(in the rows, 128 means zero)
Each path below is one point turned by a fixed rotation once a step. After each direction that follows a path, write how fast that rotation turns it, in deg/step (0 if it stays still).
Each turn is a multiple of 5 degrees from 10 to 175, or 0.
Each row of a path follows its step; steps can be skipped.
path 1
step 0: [123 123 129 121 133 126 133 131 129 119 134 127 124 140 132 135 148 127
 132 115 126 133 135 136 127 121 116 125 144 125 120 126 139 121 110 134
 141 120 122 122 134 139 125]
step 1: [126 126 124 131 133 146 131 117 127 122 129 121 130 117 138 127 142 117
 125 125 131 137 115 125 125 141 123 136 129 128 127 112 125 119 129 134
 123 119 132 129 127 106 132]
step 2: [123 125 131 135 125 133 131 131 123 131 132 115 129 127 130 118 128 125
 123 135 119 119 121 128 120 132 134 110 120 132 137 132 111 139 120 148
 138 122 134 136 137 139 130]
step 3: [123 120 126 119 137 131 124 139 120 119 134 131 134 120 129 128 121 135
 127 119 132 118 132 130 134 126 125 132 128 123 114 138 105 129 115 120
 132 127 128 137 106 125 124]
step 5: [131 130 131 134 134 121 128 139 133 146 129 148 128 127 126 132 129 123
 130 127 127 120 130 121 133 124 118 118 121 139 130 142 137 120 118 136
 129 130 128 118 136 129 107]
step 6: [135 123 125 131 137 130 123 125 129 114 129 138 127 131 109 136 133 112
 134 127 124 150 124 124 130 126 126 133 140 118 127 131 132 109 124 127
 129 130 120 137 121 133 127]
step 8: [131 127 126 130 123 127 118 134 129 132 137 120 114 134 130 122 128 134
 124 123 140 128 145 122 131 134 128 128 135 111 136 133 110 129 123 145
 133 129 136 138 141 124 121]
step 9: [125 129 128 135 131 135 123 116 137 120 132 122 132 131 141 130 130 137
 132 127 128 117 127 128 147 118 140 141 142 133 115 124 121 124 126 117
 140 126 134 138 123 137 135]
step 10: [121 143 134 132 115 134 132 129 119 121 123 142 114 124 136 124 126 141
 134 125 125 109 111 128 133 137 124 126 120 131 130 120 124 119 129 131
 123 128 135 113 133 126 129]
step 11: [125 136 113 141 130 118 133 133 131 111 139 132 133 117 129 130 126 116
 133 115 131 130 135 118 130 123 133 117 119 129 120 143 133 129 125 142
 124 125 127 120 131 138 126]
Directions:
[125 128 128 131 126 128 130 128 129 130 128 126 131 126 128 132 126 128
 127 126 134 130 127 127 124 127 128 132 123 127 127 129 130 128 129 133
 128 132 134 127 133 124 129] -> 115
[129 129 129 130 130 126 127 125 126 131 125 131 132 128 131 127 127 132
 129 134 121 130 127 133 130 129 125 129 128 126 129 126 128 131 129 134
 129 129 131 125 129 129 129] -> 135
[129 124 130 127 131 124 128 122 128 124 129 132 131 127 129 126 128 126
 132 127 129 127 131 126 125 126 127 130 131 122 123 130 129 129 126 128
 128 127 130 131 128 127 128] -> 130
path 2
step 0: [127 133 120 134 125 130 115 129 136 123 119 115 141 130 140 124 129 125
 145 132 123 143 128 116 131 126 125 131 127 118 135 142 135 126 141 128
 128 124 128 116 112 125 136]
step 1: [129 120 143 117 113 116 116 143 127 129 114 130 120 132 129 134 120 126
 136 132 125 125 130 137 130 135 123 130 131 123 125 117 145 138 141 129
 132 127 128 111 129 130 128]
step 3: [123 125 120 123 141 123 134 144 131 126 123 112 134 135 123 125 121 127
 122 128 115 134 131 124 123 122 113 127 125 113 139 123 120 126 126 143
 121 128 114 119 125 129 136]
step 4: [134 131 113 125 118 117 128 141 126 136 118 120 118 140 134 131 130 132
 120 126 129 118 117 138 124 143 136 136 136 136 129 117 119 118 127 127
 135 121 116 119 128 130 135]
step 5: [131 139 124 143 121 127 126 121 141 129 116 134 143 140 141 118 128 132
 130 125 146 117 124 114 125 123 125 138 124 131 128 119 124 131 130 140
 129 130 121 130 130 124 138]
step 6: [127 126 128 128 128 143 116 134 125 124 126 135 135 147 131 129 119 122
 145 138 121 137 138 125 131 144 122 122 133 124 131 124 122 129 127 146
 134 128 117 128 137 138 129]
step 7: [128 125 118 132 129 118 126 129 131 134 132 136 114 147 126 132 135 120
 125 132 137 125 140 129 133 129 134 119 134 135 123 120 137 118 145 125
 133 146 128 122 133 141 137]
step 9: [131 129 132 116 130 132 116 143 142 138 131 118 125 131 133 134 123 128
 120 143 124 139 130 139 129 127 133 144 137 125 134 122 144 135 124 139
 131 126 118 125 134 137 121]
step 10: [132 140 125 135 117 134 119 133 128 129 137 137 135 132 122 119 136 129
 109 128 139 127 130 137 117 126 129 136 125 139 134 133 135 128 132 124
 136 132 127 104 123 133 140]
step 11: [118 136 125 129 133 133 123 136 122 114 122 125 131 126 134 128 126 134
 125 121 128 140 138 107 124 125 120 127 121 132 144 120 125 145 140 129
 128 126 112 117 126 128 128]
Directions:
[120 126 126 124 129 127 129 128 125 127 126 131 127 128 128 127 131 122
 126 125 128 128 130 125 124 130 126 128 125 130 125 131 130 130 127 130
 127 128 128 129 130 133 127] -> 80
[129 127 131 127 129 133 126 124 125 124 125 131 127 128 125 123 126 129
 132 126 131 127 130 127 130 132 126 128 128 130 128 126 131 127 133 128
 127 131 125 126 124 129 125] -> 70
[125 127 129 126 125 127 128 127 132 129 123 125 129 126 131 127 127 128
 128 132 130 123 122 125 128 132 131 134 130 124 127 131 131 129 129 128
 129 129 129 128 129 126 124] -> 90
[125 134 128 131 135 127 127 131 131 121 130 128 133 127 129 126 127 126
 128 126 129 129 126 127 130 128 126 129 129 127 127 128 126 129 132 128
 127 125 130 132 127 127 126] -> 130
[126 128 130 126 130 128 130 126 126 126 129 132 129 128 132 129 134 135
 129 130 130 129 126 124 131 125 130 126 125 127 129 128 130 126 127 131
 124 124 124 127 129 126 128] -> 125
path 3
step 0: [132 122 126 126 123 126 120 120 119 127 123 123 126 139 124 133 124 140
 117 127 131 129 126 138 122 138 138 119 138 130 131 135 142 133 137 125
 118 120 126 146 135 140 113]
step 1: [128 118 131 116 117 126 132 114 138 119 124 118 122 133 128 127 138 136
 120 119 136 128 125 144 128 143 135 115 130 126 123 138 131 138 122 124
 121 120 125 129 128 130 119]
step 2: [133 112 125 127 130 126 122 120 125 133 128 122 131 130 130 119 135 142
 127 122 130 131 142 143 122 148 130 122 125 127 122 132 135 144 122 120
 129 127 140 130 125 133 115]
step 4: [146 122 133 136 122 119 114 119 133 130 125 128 126 132 128 131 146 141
 123 123 127 133 128 142 126 132 143 127 126 129 131 137 122 139 119 126
 125 120 120 129 136 126 116]
step 5: [131 121 129 137 122 125 128 123 124 131 127 137 131 134 122 130 143 142
 121 115 136 129 135 137 118 140 141 127 129 119 125 125 124 142 135 125
 125 120 122 135 114 126 115]
step 6: [126 126 118 129 125 134 126 127 131 136 126 121 132 144 123 132 146 139
 123 117 136 127 130 126 123 129 149 126 124 124 121 140 130 134 131 114
 129 115 136 133 132 130 117]
step 8: [130 115 134 124 131 128 122 130 126 120 137 124 124 136 126 124 142 136
 119 126 131 120 130 139 131 137 148 128 139 131 121 131 134 135 132 121
 112 118 123 139 120 134 123]
step 9: [126 120 128 123 123 134 120 134 137 127 128 117 137 131 124 132 136 134
 119 130 128 127 129 135 133 144 142 121 118 129 121 126 141 148 122 116
 127 120 123 133 125 130 113]
step 10: [134 118 131 125 129 130 131 128 118 126 139 129 121 126 129 128 145 139
 125 121 134 132 128 133 133 142 135 131 122 130 108 126 131 141 119 120
 129 121 129 122 136 133 111]
step 11: [145 124 130 132 127 119 117 137 118 130 131 124 119 134 129 132 144 139
 120 121 123 131 133 136 125 139 141 130 122 135 123 118 135 129 126 114
 126 122 128 142 134 135 124]
Directions:
[130 128 132 130 128 128 131 127 131 124 130 130 122 126 132 129 133 127
 125 127 128 129 132 134 129 129 126 129 129 126 131 127 128 124 128 125
 130 127 130 129 124 127 132] -> 115
[132 126 127 125 133 127 125 131 130 128 127 127 129 128 128 126 133 127
 129 127 126 127 129 128 130 123 127 129 129 129 126 136 128 126 125 127
 124 127 132 128 129 126 129] -> 160
path 4
step 0: [129 122 109 130 123 111 130 125 125 117 122 120 121 151 121 130 132 114
 127 140 138 118 131 128 131 132 123 124 132 125 128 118 126 130 124 124
 129 126 137 134 133 120 123]
step 1: [120 138 120 127 121 114 126 139 144 126 138 130 130 129 117 137 128 120
 134 126 125 117 125 129 136 127 120 123 126 128 122 136 122 132 133 151
 117 131 128 130 144 132 133]
step 3: [122 126 135 121 125 137 132 125 130 117 126 139 129 128 113 122 134 131
 127 123 124 109 123 114 124 133 133 129 124 111 136 124 130 121 142 134
 110 124 128 120 118 121 133]
step 5: [117 126 132 127 143 129 131 123 126 134 138 146 127 128 127 132 138 143
 124 134 115 130 133 123 134 119 141 115 120 126 139 144 128 119 121 123
 134 128 133 124 132 137 128]
step 6: [127 130 121 128 134 127 120 131 112 129 113 136 130 128 125 114 133 139
 127 121 124 136 142 114 128 117 131 118 130 134 122 125 135 138 141 115
 128 131 130 142 126 131 128]
step 7: [131 133 125 134 125 127 121 123 119 144 131 118 132 134 133 138 127 125
 111 119 121 140 139 117 123 134 134 113 141 116 132 132 124 125 136 136
 127 124 124 125 128 135 116]
step 8: [139 133 136 125 123 117 127 139 118 137 128 114 125 144 128 123 132 123
 138 114 124 137 128 125 142 131 121 122 121 131 136 138 120 129 118 120
 138 121 129 134 119 123 127]
step 9: [134 136 128 117 128 116 135 122 112 133 115 129 132 134 122 143 120 119
 132 127 123 123 125 140 123 141 122 117 116 127 125 130 144 118 125 133
 127 125 134 137 132 130 123]
step 10: [122 131 116 133 119 129 124 128 119 121 122 131 127 130 138 122 124 109
 118 122 137 129 131 137 134 134 121 133 124 132 123 147 132 131 128 137
 118 116 130 134 132 117 143]
step 11: [122 135 110 127 127 126 139 133 142 139 132 119 129 129 129 133 127 126
 128 129 126 126 116 137 116 119 128 133 122 125 125 138 128 110 126 120
 108 120 121 129 118 123 132]
Directions:
[124 129 128 127 128 129 128 127 123 130 129 131 124 129 129 127 131 133
 125 126 126 131 124 128 128 126 128 128 133 129 132 124 130 128 129 126
 130 134 125 125 129 129 131] -> 40
[123 125 129 131 127 123 127 128 127 130 128 130 128 126 128 128 127 126
 127 129 126 127 133 130 131 129 129 130 124 126 125 127 129 125 127 127
 130 132 127 133 131 133 134] -> 85
